The rows below fall into families. The same turns and mirrors carry the whole set onto itself and the rows of a family onto each other. For each named row, which other rows are in its family? Write them in the order they are listed.
These 15 rows form 3 families of 5 rows each.
k135: [ 0.16  1.59  3.87  0.24  3.27 -0.41  0.33  0.89  1.41 -1.79  0.63 -2.37
  0.63 -0.18 -0.20  1.68 -0.42  0.42  1.07 -0.30 -1.02  0.61  1.27  0.98
 -0.02 -1.56  0.36]
k541: [-0.24  0.39  1.47  1.73  1.48  1.55 -1.07  2.99 -0.99 -0.35  2.03 -1.37
 -1.40  0.91 -0.02  0.39 -1.87  2.00  1.93 -2.01 -1.01  1.09 -0.41 -0.84
 -0.69  1.03 -0.02]
k874: [ 0.01  2.78  1.39  0.20  0.69  0.41 -1.55  1.45  0.55 -2.21  1.33  0.54
  1.27  1.56 -1.15 -1.78  0.37  0.75 -0.94  0.28  0.61  0.36  0.74 -1.68
  1.59  0.61  1.68]
k493: [ 0.96  1.22  2.42 -0.12 -1.03  1.60 -1.14  3.47  1.21  0.22 -0.40 -0.59
  0.71  0.39 -2.04 -0.50 -1.27  1.06  1.02  1.76 -1.90  2.25  0.23 -0.79
  1.33 -0.58 -2.53]
k708: [-0.21  0.81  1.27  2.68  0.74  1.77 -1.54  2.55 -1.03 -0.02  1.55 -0.59
 -1.15  0.87 -0.32  0.97 -2.36  2.48  2.00 -1.68 -0.70  0.66 -0.62 -0.84
 -0.33  0.74 -0.09]
k873: [ 0.23  2.37  1.47  0.13  0.42  0.48 -2.18  1.93  1.56 -2.14  0.88 -0.04
  1.42  0.91 -2.09 -1.43 -0.33  1.12 -1.14 -0.04  0.94 -0.23  0.77 -0.39
  1.39  0.54  2.57]
k530: [ 1.45  0.23  1.70  1.19  0.91  0.85 -2.63  0.65 -0.80 -2.46 -1.75 -0.31
 -0.16  0.16 -1.19 -2.49 -2.03  0.88  1.42 -0.94 -2.32 -1.26  0.84  0.80
  0.12 -1.77 -0.15]
k610: [ 0.36  1.86  4.18 -0.86  2.97 -0.14 -0.13  0.47  1.22 -1.78  0.12 -2.40
  0.88  0.12  0.48  0.60 -0.40  1.14  1.68  0.25 -0.80  1.52  1.93  0.60
 -0.41 -1.41  0.28]
k498: [ 0.42  0.90  2.39  0.01 -1.01  2.29 -1.42  2.74  2.00  0.08 -0.42 -0.35
  1.69  0.00 -1.27  0.28 -1.29  1.90  1.52  1.67 -2.05  2.53  0.38 -0.65
  1.75 -0.49 -1.55]
k643: [ 0.51  2.10  4.03 -0.03  3.54 -0.21 -0.17  0.49  1.64 -2.08  0.41 -2.20
  0.68 -0.40 -0.18  0.49 -0.46  1.28  1.56 -0.38 -0.69  1.42  1.53  0.68
  0.41 -1.99  1.15]
k69: [-0.74  2.44  1.80  0.22  0.59  0.53 -1.63  1.30  1.21 -2.11  0.65  0.33
  1.61  1.02 -1.76 -1.47 -0.11  0.32 -1.50  0.70  0.81  0.62  0.48 -0.65
  2.14  0.49  1.90]
k420: [ 2.00  0.38  2.08  2.09  1.62  1.16 -2.80  0.35 -0.73 -2.12 -1.93 -0.50
 -0.52  0.06 -2.11 -1.62 -2.64  0.15  1.35 -0.71 -1.80 -0.44  0.48 -0.01
  0.72 -2.00 -0.46]
k840: [ 1.57 -0.19  2.07  1.99  1.46  1.17 -2.75  0.31  0.05 -2.42 -1.59 -0.55
 -0.44 -0.12 -1.45 -1.68 -2.41  0.42  1.92 -0.58 -2.16 -0.84  0.47  0.76
 -0.59 -1.92  0.05]
k329: [-0.69  0.70  1.78  2.88  1.02  1.38 -1.15  2.14 -0.58 -0.50  2.03 -0.62
 -1.00  0.52  0.07 -0.08 -2.37  2.28  2.28 -1.27  0.10  1.37 -0.85 -1.45
 -0.44  1.00 -0.07]
k936: [ 1.05  1.14  2.60  0.05 -0.94  1.79 -1.12  3.51  1.88  0.09  0.19 -0.87
  1.57  0.13 -1.85  0.30 -1.81  1.44  1.17  1.48 -1.40  1.90 -0.37 -1.19
  1.82  0.16 -2.16]

Which other rows belong to the same family as k135? k873, k498, k420, k329
Which other rows belong to the same family as k69? k708, k643, k840, k936

